[53 56 65 33 68 28 56 40 50 57 22 38 54]
[45 51 47 43 37 61 47 41 63 45 57 50 35]
[48 44 36 61 29 78 43 62 58 43 72 62 39]
[57 47 58 53 67 33 48 55 38 58 39 48 66]
[68 53 73 49 84 10 58 43 27 66 20 39 84]
[49 49 45 71 47 47 50 52 45 51 57 53 64]
[21 55 37 22 31 86 48 41 83 40 73 53  0]
[25 52 35 41 21 94 46 47 82 33 76 54  9]
[50 50 47 63 56 37 50 55 34 53 42 52 74]
[50 42 39 64 36 66 47 57 51 48 66 62 56]
[49 57 58 37 55 36 46 42 60 52 46 42 42]
[68 49 66 38 78 16 59 46 34 62 24 38 67]
[30 54 36 53 21 82 43 48 68 36 80 58 19]
[22 56 37 30 31 87 50 42 87 36 73 55  0]
[80 46 64 69 81  7 50 62  9 66 29 41 99]
[51 53 51 63 59 37 54 53 33 56 47 51 70]
[35 43 31 52 26 84 44 54 66 38 71 64 28]
[62 59 66 42 80 13 60 40 38 58 23 40 62]
[72 48 69 59 82  7 57 50 14 69 20 37 91]
[76 47 74 56 83  6 57 47 24 62 19 40 81]
[54 55 58 34 65 33 53 44 56 62 33 40 47]
[85 50 61 81 72 18 57 59  3 62 34 44 99]
[45 53 56 35 51 45 57 46 65 51 46 46 38]
[58 45 54 59 51 53 50 55 42 57 47 48 60]
[28 51 35 40 16 84 43 49 73 33 70 62 17]
[47 44 39 61 32 79 44 62 49 44 66 59 45]
[30 54 38 35 23 90 48 43 78 30 73 59  8]
[54 40 39 60 45 55 47 59 42 48 58 55 59]
[46 43 36 59 25 78 41 65 58 39 69 62 41]
[44 54 49 37 48 50 48 43 70 44 47 49 39]

[53 56 65 33 68 28 56 40 50 57 22 38 54] --> 0
[48 44 36 61 29 78 43 62 58 43 72 62 39] --> 1
[46 43 36 59 25 78 41 65 58 39 69 62 41] --> 1
[51 53 51 63 59 37 54 53 33 56 47 51 70] --> 1
[80 46 64 69 81  7 50 62  9 66 29 41 99] --> 0
[57 47 58 53 67 33 48 55 38 58 39 48 66] --> 1
[49 49 45 71 47 47 50 52 45 51 57 53 64] --> 1
[54 55 58 34 65 33 53 44 56 62 33 40 47] --> 0
[21 55 37 22 31 86 48 41 83 40 73 53  0] --> 1
[45 51 47 43 37 61 47 41 63 45 57 50 35] --> 0
[72 48 69 59 82  7 57 50 14 69 20 37 91] --> 0
[25 52 35 41 21 94 46 47 82 33 76 54  9] --> 1
[30 54 36 53 21 82 43 48 68 36 80 58 19] --> 1
[62 59 66 42 80 13 60 40 38 58 23 40 62] --> 0
[50 42 39 64 36 66 47 57 51 48 66 62 56] --> 1
[85 50 61 81 72 18 57 59  3 62 34 44 99] --> 0
[58 45 54 59 51 53 50 55 42 57 47 48 60] --> 1
[47 44 39 61 32 79 44 62 49 44 66 59 45] --> 1
[68 53 73 49 84 10 58 43 27 66 20 39 84] --> 0
[45 53 56 35 51 45 57 46 65 51 46 46 38] --> 0
[35 43 31 52 26 84 44 54 66 38 71 64 28] --> 1
[49 57 58 37 55 36 46 42 60 52 46 42 42] --> 0
[54 40 39 60 45 55 47 59 42 48 58 55 59] --> 1
[50 50 47 63 56 37 50 55 34 53 42 52 74] --> 1
[68 49 66 38 78 16 59 46 34 62 24 38 67] --> 0
[44 54 49 37 48 50 48 43 70 44 47 49 39] --> 0
[30 54 38 35 23 90 48 43 78 30 73 59  8] --> 1
[28 51 35 40 16 84 43 49 73 33 70 62 17] --> 1
[22 56 37 30 31 87 50 42 87 36 73 55  0] --> 1
[76 47 74 56 83  6 57 47 24 62 19 40 81] --> 0
